Each path below is one point turned by a fixed rotation once a step. After each direction that follows a path, write how fast that rotation turns it, in degrees per step (0 if it stays still).
Each turn is a multiple of 5 degrees from 10 to 175, or 0.
Each row of a path follows its step; steps can be skipped.
path 1
step 1: [  2 -13  11   3   7   7  -2  -8 -10   5   7   3  -2 -13  18  14   5  -9
   3 -13  -6  -2  -1   3  -1  -8  -2   8  -9  -2  -7  -8   1   0  17   5
  18  -6  -6  -2  17  18   9  -1]
step 3: [  7   5   7   2  -9  19   4  -2  -1   1  15 -11 -13   0  -1   5   3 -14
  15   7  -6   9  -1  13   8   8  -7  -3  -6  -2 -13  -3 -11   0 -10  -9
   7  -2  -9  -3  10  15  18   6]
step 4: [ -2   9  12  16   8   9  -2  -5  -3   8  -3   8 -18 -12  10   2   8  -5
  -5  -4   9  -3 -11   9  14   7  -7  14  -4   3  -6   0   3   4  19  -7
  16  -2  -4  -4   5  10  11  -5]
step 5: [  3  11 -10  10  -1   7  -2   9  -1  -9  13  11 -18  -2   8  22  12  -6
   7   5  -6  11   1   0   3  -7 -12   3   0   8  12  -3   1 -12  15   1
  -8  -8  -9 -14   4   7   7   5]
step 6: [ -9  -3  -2  10 -12  15   1 -15  -2 -13  12  -3   1  -5   1   8   3 -17
   1   9   1  -1   1  -2  14  -6  -2  -1 -18   8 -12  -5   0  -8  -3 -13
   3  -2  -1 -14   5  17  17 -11]
step 7: [  2  16   0   8  -6  11  13  -5  14   7  -2  12 -14  -8   2  12  24  -6
 -13  -2  -5  -1 -10   1   1   2  -9   7   0   4 -15   3  -5   5   3 -12
   9   5  -2 -16   0   1  -1  -7]
step 8: [  2   4  13  17   5   8  -6   5  -6  -7  13   4 -11   4   1   0  17 -17
   9   4 -10   6   1 -12 -12  -6  -2  -6  15  11   1  -2  -5   1  12  -8
   0  -8  -3 -18   5  13   7  -1]
step 9: [-17  -1   3  24  -8  11  -5 -15   2  -5   9  -1  -7 -13  -2   2  14 -13
 -14  10   2  -2   1  -1   5   0  -4  -8  -2   2  -6   5  19  -6   5   7
 -10   7  -6  -5  14   4   8 -10]
step 10: [  5   8   5   6  -7   6   6 -11   5  -7   5   7  -8  -4  -3  18  21  -9
  -6  -6 -13   4   1   3 -17 -11  -6   4  -9  -9  -3  -9  -3  16  -1  -7
  -3   8 -19  -8   5  -5  11  -4]
step 11: [ -8 -10  17   5   4   1  11 -16 -19   0  -6   0  -4  -4   2   7  14 -14
  -2  -1   3   8   5  -9   3   1  -1 -11  15   1  -4 -10  -4   7  11 -11
  -1 -10  -4 -26   7   5   3  -5]
[ 1  4  5  0  2 -1 -3 -1 -2 -4  5 -2  3  2  2 -4 -3  0  2  0 -2 -3  2 -7
 -1 -4  1  2 -4 -1  1 -3 -4  2  0 -2  6  0 -5  2  0  2  2 -3] -> 155
[-1 -2  1 -2  5  1  0  4 -3  2  2  3  2  1  2  1 -3 -2 -1  3  0  3 -4 -3
  1 -1 -1  2  6  2  4 -2 -3 -2  2  1 -5 -5 -4 -4  2 -3 -5 -4] -> 115
[-5 -3 -1  4 -4 -1 -3  0  4 -2  3 -3  0 -1 -3  1 -5 -2  1  2  1 -2 -5  3
  0  3  0 -3 -2 -1 -4  0 -4 -2 -5  2 -2  1 -7  1 -4  1 -2 -1] -> 115
[ 3  4 -2  0  0 -2  1  3  4  2  3  6  0 -1 -1  5  0 -2  1  5 -5 -3  0 -3
 -1  4  0 -1  0 -2  4 -3 -2  6 -3  2 -4  0  1  1 -1  1  3  5] -> 145
